One turn moves each row of this set onto another row. After a few examples, where does it send each row asked below?
niku: [  3   3  13  -5   3  -4  10   8   3   1  -6  -1   5   1   0   0   9  -3
  -3 -14  -4  11]
dak: [ -6 -14  -7   1   6  -8  -7  -2  -2   5   9  -1  -9   7 -13  -5   6   3
  -2   1  10  -5]
Zimo: [ -8   3  12   4   3  -2   1   7   5 -10 -14   1  -9  -1   6  10   3  -8
  -2   0  -4  -1]
Tev: [  1 -13   2  -7  -1 -13   6   7  -1 -11   3   0  -1  -1  -2  -2 -17   1
   6  -9   4  -3]
rane: [ -4   2   3  -5   6   0   4  -4   9   3   6   2  -1  -5   0  -2  -1   7
  -6   2 -10  18]
nibem: [  3   1   8  -1  -5 -15   8  10   5 -10   3  -3 -17   3  -5   0   1   3
   7  -9  -8   4]
bura: [  1   5   3   5   7   3   3   3   4   5   3   2  -2   2   3   2   9   2
 -13  18  -2  -2]
lenes: [ -2  14   1  -5   4  -4   6   5   7  -1  -5   3   1   2  -3  -5   0 -12
  11  13   2  -6]
voma: [ 1 -3  1  0  5 14  1  0  1  0  3  0 -5  8 -1  0 -1  3 22  4  7 -3]
Fum: [ -4  -6   0   3   3  -2  -3  17   0  -3   4  10  -6  -1  -5   9 -12  13
   0   1   6  -8]
zales: [  6   5  -9   2   4 -12   6   1  -1  -2  -3  -2 -10  12  -6   2  17  -7
   1   5  -1   6]
Kif: [ -1   5  -1  -5   5   4   4   2   1  14   1   1   3   4  -1  -8   7  -1
  13 -16  -1   4]
buzet: [-2  0 -6 -2  7  8 -6  5  2  6  7  6 10 -1 -4  1  5 -9 -7 -9 10  0]
nunav: [-7 -4 -6 -5  0 -4 -7 12 17 10  5  2 -5  3  4  8 -5  4 -4  2 -6  0]
Bisat: [-2 -7  0 -4 -3  4  0  5  2  0  3 -1 19  1 -1 -1 -4  1 -4 13 -3 -4]
mam: [ -2 -11   2   4   3 -17  -4  -6  -3  -5  -1   3  -6   4  -4  -5   7   2
 -14   8  -3   2]
zevov: [ -1  -9  -4  -6  -4 -10  -1  -8  -2   0  -8  -4  -4  -3 -15   2   5  -5
  11  -6   5   3]
sul: [  4  -4   1   8 -10   1   3  10   6   3  -8   4  -5  -3  -8  15  -2   4
   9  -2   4   7]
maba: [ -6   5 -14  11   2  -8   9  13  -7  -3   3   3  -5  10   4  -5  -4   3
   1  -2  -9  -4]
bavum: [ -3   6   1   2   8  -7   1   5  -2  -5  -1  11   1   1   3  -4 -13   7
  -2  13  -3 -12]
Pife: [  5   9  -4   4  -3  -3  -1  -2  -1   4   5  -3 -11   0  -3 -21  -1  -9
  -6  -4  -2  -3]
nuvi: [ -3   2   2   0 -12  -3  -4  -5   0  -4   5   5   3   8   4  -4  -8   0
  12 -15  -8   3]
per: [  6   2  -4   6   1  12  -3  -2  -8  -2   0  -4  -8  -3  -1  -1  -5  -7
  -5   6  11 -12]
paka: [  8  -6   4   3 -11  -1   2   7  -2  -3   6  -6 -12  -6 -12 -11  -1  -1
  -9 -10   4   6]
muk: [ -5 -11   5  -8  -2   4 -12  -1   6  10   3   6  -4 -11  -5   4  -1   2
   1   2   7  -4]
Gep: [ -6   9   5   1  -1  -3  11  12   5 -10  10  -8   1  14  -4   3  -1  -4
  -2 -11   0  -2]
tero: [  4   5  -3   9  -4  -5   3   0  -8  -2  -1  -3   3   7  -5  -7   2  -6
  12 -11   2 -15]
sonus: [ -2   0   2  -4  -4   4  -3   4  -1  -8   2   1 -25  -9  -1  -1  -5   1
  -4   8  -3   4]

sul goes to voma
buzet goes to maba
dak goes to Pife
Where do these go?
sonus goes to zevov
niku goes to Fum
muk goes to tero
nuvi goes to Bisat

